(in the rows, 128 means zero)
Rotation paths and how fast each direction turns (degrees per step):
Each turn is a multiple of 5 degrees from 10 to 175, or 0.
Each row of a path follows its step; steps can be skipped.
Path 1:
step 0: [129 124 134 126 127 121 120 119 134 114 131 126 127 123 126 130 126 124
 123 137 128 125 132 133 133 135 133 128 130 138 136 127 126 132]
step 1: [139 133 129 127 131 124 117 124 127 143 125 123 122 137 128 130 123 132
 134 129 120 124 132 128 128 122 129 123 129 132 128 127 127 126]
step 2: [127 121 117 127 127 132 128 130 132 135 118 122 125 123 131 124 134 121
 129 122 127 134 125 120 122 132 119 129 126 125 139 129 129 122]
step 3: [134 126 127 133 131 132 134 139 132 119 128 130 134 122 132 127 124 139
 132 129 135 128 135 131 131 127 129 137 126 132 133 136 134 129]
step 4: [126 126 130 131 136 129 133 125 115 122 124 125 126 132 126 134 127 128
 125 133 126 126 130 128 131 123 127 127 127 130 114 117 140 125]
step 5: [114 131 128 124 134 129 121 124 133 130 131 130 130 119 126 123 127 117
 133 133 123 134 131 137 129 130 126 122 129 131 131 120 126 131]
step 6: [133 140 130 133 128 127 122 121 135 134 129 130 128 130 129 124 129 143
 130 129 138 135 119 127 125 121 126 128 128 128 133 127 126 129]
step 7: [127 117 128 125 117 129 130 133 123 136 121 125 136 133 131 134 135 130
 119 132 131 131 120 124 126 132 134 131 129 128 134 123 133 125]
step 8: [116 127 135 132 131 131 133 140 126 128 129 125 132 127 125 131 121 132
 130 124 126 124 135 128 134 133 128 120 131 134 131 139 125 128]
step 9: [124 128 132 129 138 129 131 127 122 122 135 126 119 138 130 118 129 131
 130 123 132 120 128 126 117 126 124 125 127 122 122 122 129 131]
step 10: [126 122 128 118 125 133 130 126 140 127 127 129 131 129 124 119 134 121
 124 133 124 133 129 133 131 117 130 132 129 120 123 125 124 136]
[127 130 130 128 130 125 130 130 124 130 128 126 125 126 130 129 126 126
 127 130 126 124 127 129 131 128 128 129 132 129 130 127 127 129] -> 95
[125 128 128 127 129 131 130 125 128 124 129 129 126 127 132 128 127 126
 131 128 128 129 129 128 129 124 130 128 129 126 125 129 131 130] -> 65
[128 130 128 130 130 126 131 126 129 127 126 128 126 129 125 129 129 129
 126 126 127 130 127 123 130 124 125 126 129 130 127 130 128 126] -> 155
Path 2:
step 0: [127 120 129 137 119 129 133 127 121 131 125 118 129 131 130 123 123 132
 135 131 132 134 124 121 136 134 140 126 136 131 138 134 132 126]
step 1: [125 117 137 131 131 129 135 140 136 120 129 118 129 135 133 131 122 132
 135 128 128 135 129 133 133 129 121 127 125 119 129 128 132 135]
step 2: [132 125 125 125 131 128 127 124 130 128 135 115 124 126 135 125 125 134
 126 120 133 132 129 124 135 115 136 122 140 122 129 122 131 137]
step 3: [127 117 124 138 118 123 138 129 121 130 130 124 127 121 128 132 129 125
 133 132 135 135 128 124 133 132 118 133 142 125 129 128 126 135]
step 4: [129 117 131 134 124 119 134 127 130 125 126 125 121 134 132 124 119 130
 142 134 128 126 127 129 132 116 129 117 123 124 126 128 123 131]
step 5: [124 123 126 139 127 133 134 128 129 126 131 119 120 138 130 132 139 132
 128 124 127 142 133 128 129 123 136 121 136 132 133 124 131 132]
step 6: [129 116 125 131 127 127 134 130 119 124 129 120 128 130 139 120 125 137
 125 126 136 130 133 129 128 135 116 123 128 125 121 126 129 138]
step 7: [133 117 129 124 121 131 133 122 124 135 126 122 126 128 122 123 125 135
 139 120 130 134 117 132 134 122 131 117 136 122 130 129 127 126]
step 8: [132 119 123 135 129 127 138 135 122 123 131 124 134 141 123 138 124 128
 128 135 131 138 128 130 130 116 122 131 132 129 130 126 131 132]
step 9: [137 122 130 137 121 125 122 134 121 124 124 124 121 133 139 119 125 135
 130 122 125 129 128 127 131 121 134 129 133 125 118 126 130 138]
step 10: [127 121 127 130 119 133 143 128 125 138 133 127 123 127 129 137 139 135
 132 123 124 135 125 125 130 127 124 124 129 118 122 124 128 135]
[130 128 125 131 125 128 127 128 128 127 127 127 128 129 130 124 127 126
 128 127 129 127 126 125 128 133 127 132 129 129 126 130 127 128] -> 120
[130 129 128 126 127 129 131 123 125 131 126 128 129 126 128 129 129 129
 129 131 131 126 128 129 130 129 126 128 130 125 129 130 126 127] -> 95
Path 3:
step 0: [127 135 129 127 133 132 121 136 119 135 131 134 127 114 128 123 121 139
 130 126 133 129 131 127 119 127 131 130 127 123 125 135 126 123]
step 1: [129 121 119 133 132 129 130 134 127 128 125 136 124 131 130 131 125 136
 137 117 136 131 128 140 131 121 128 132 122 129 129 127 133 134]
step 2: [133 128 125 123 126 128 130 134 126 126 140 122 131 126 130 124 135 137
 120 118 126 131 125 134 134 126 131 131 125 132 140 131 120 129]
step 3: [124 136 132 129 128 133 124 134 122 136 120 122 126 118 131 123 121 142
 128 127 130 133 134 127 124 124 131 131 130 119 132 129 124 129]
step 4: [132 118 120 134 126 133 122 128 128 128 121 139 122 132 124 122 130 139
 135 120 126 131 131 136 128 126 129 132 128 128 133 128 134 131]
step 5: [141 130 126 127 129 125 124 131 127 124 143 130 129 121 129 121 126 135
 119 124 130 127 129 137 128 128 134 129 125 136 136 134 125 126]
step 6: [127 132 134 128 131 125 129 136 127 134 120 122 127 123 137 128 122 136
 124 124 139 136 135 134 126 123 135 132 127 122 132 125 132 129]
step 7: [132 119 127 127 117 134 126 130 126 129 125 133 125 131 131 123 138 135
 132 119 125 133 127 136 130 127 127 132 133 120 137 124 134 127]
step 8: [139 134 129 129 124 130 126 129 125 129 139 133 127 117 136 119 123 136
 130 128 124 126 131 132 124 131 132 126 132 131 134 137 124 122]
step 9: [126 126 129 129 137 123 132 133 127 135 123 136 127 122 133 127 122 135
 132 120 141 135 135 131 123 127 137 130 126 127 127 127 135 126]
step 10: [132 122 124 124 123 131 128 132 123 126 137 133 130 130 132 127 137 132
 129 115 134 130 120 137 131 122 127 134 128 122 134 119 131 129]
[125 127 129 133 127 127 130 128 131 133 127 127 127 132 131 127 125 130
 130 129 129 129 129 128 129 128 129 128 127 130 126 129 129 128] -> 135
[125 128 127 128 128 125 129 125 125 130 124 128 127 126 126 131 127 128
 129 129 129 131 127 131 123 128 127 128 127 127 129 127 129 128] -> 125
[130 127 125 130 129 127 125 125 127 127 130 124 129 130 130 128 129 127
 129 126 125 128 124 128 126 128 128 128 130 131 130 129 126 124] -> 125
Path 4:
step 0: [137 138 131 128 120 124 131 118 123 134 125 128 127 123 128 131 126 125
 129 133 134 126 129 124 129 132 141 132 134 133 132 132 126 132]
step 1: [125 134 132 127 118 138 118 135 131 136 125 130 122 126 128 132 121 127
 127 124 129 126 134 120 130 129 134 128 124 137 125 124 124 128]
step 2: [127 130 131 129 120 129 132 122 121 127 125 127 120 128 118 135 130 128
 121 125 124 124 136 127 126 131 135 118 137 127 131 123 130 135]
step 3: [126 134 131 129 127 126 120 125 119 134 121 132 124 122 129 135 126 130
 127 127 135 131 133 115 117 130 131 134 130 132 125 133 129 126]
step 4: [132 138 133 125 117 127 124 123 134 132 129 124 122 126 123 134 131 135
 124 123 124 124 124 122 122 124 127 122 125 135 133 122 130 132]
step 5: [128 129 122 135 117 125 129 125 125 124 128 133 116 124 126 127 127 132
 124 125 136 132 131 118 126 127 135 127 138 130 128 124 121 126]
step 6: [126 138 128 130 121 130 121 126 131 131 130 134 129 124 122 141 122 124
 118 125 128 132 126 125 121 126 128 136 128 128 123 127 129 138]
step 7: [128 133 128 129 129 122 128 127 120 131 124 127 119 130 123 131 131 130
 124 119 125 134 129 121 133 120 131 127 130 141 136 123 125 134]
step 8: [133 135 126 131 119 132 122 124 128 121 124 126 130 129 124 137 127 127
 128 130 125 132 129 121 122 119 134 132 138 132 122 128 124 121]
step 9: [134 134 134 137 122 128 124 121 123 129 129 129 122 126 135 137 123 127
 121 123 124 137 130 128 127 130 126 130 121 132 133 121 122 131]
step 10: [126 136 133 128 124 125 126 128 120 123 128 122 127 125 129 129 119 127
 128 118 126 125 127 122 130 124 130 130 143 134 123 120 127 132]
[125 133 129 130 127 128 130 133 129 126 127 128 128 130 130 128 126 128
 130 131 129 128 129 126 125 127 128 131 129 126 128 131 129 127] -> 145
Path 5:
step 0: [126 134 126 134 127 136 123 123 120 118 119 132 130 133 127 141 129 119
 131 129 136 133 129 137 136 127 135 127 124 132 124 126 131 133]
step 1: [129 130 127 125 131 125 115 122 124 131 134 132 118 130 128 126 127 121
 129 120 137 130 127 131 131 132 133 126 116 125 136 132 128 140]
step 2: [126 131 122 130 122 128 132 134 138 124 128 129 123 128 125 136 137 120
 130 127 129 135 128 133 128 124 128 122 126 119 138 141 125 138]
step 3: [136 121 125 122 125 128 125 133 124 126 127 130 127 126 123 128 137 128
 131 125 131 142 131 139 132 125 129 141 121 132 128 138 119 127]
step 4: [128 118 123 116 132 130 127 128 139 127 132 134 122 129 125 135 138 126
 120 129 122 133 127 120 124 131 135 134 122 135 128 129 131 134]
step 5: [125 118 130 139 126 126 125 135 131 114 122 131 128 128 128 137 129 124
 128 129 126 128 137 128 122 126 132 136 124 141 136 129 130 130]
step 6: [135 117 120 134 135 127 117 118 130 120 127 127 132 126 124 124 131 125
 123 137 142 128 127 130 129 131 134 130 122 132 128 128 133 131]
step 7: [127 127 112 130 126 132 117 135 129 132 130 130 134 133 131 139 122 124
 129 130 132 121 129 127 124 130 130 127 124 127 131 133 133 143]
step 8: [133 126 123 129 123 131 117 128 126 133 117 127 122 117 129 132 132 131
 127 125 135 127 138 139 133 122 135 126 131 125 136 135 132 133]
step 9: [133 136 118 114 126 128 130 117 129 133 125 133 134 129 123 129 136 124
 130 127 127 131 135 136 124 131 136 129 125 130 130 136 132 134]
step 10: [131 126 129 132 128 125 129 134 135 138 135 129 122 122 128 131 127 120
 123 123 123 131 140 134 121 136 132 132 122 135 133 140 126 129]
[131 129 126 126 128 126 126 125 128 129 130 132 129 130 126 125 130 128
 129 128 126 127 126 124 129 132 128 128 129 128 131 127 127 130] -> 135
[132 129 130 125 126 130 130 127 131 129 127 128 126 126 129 128 127 129
 128 129 126 131 128 128 124 128 129 130 130 133 127 129 126 128] -> 60
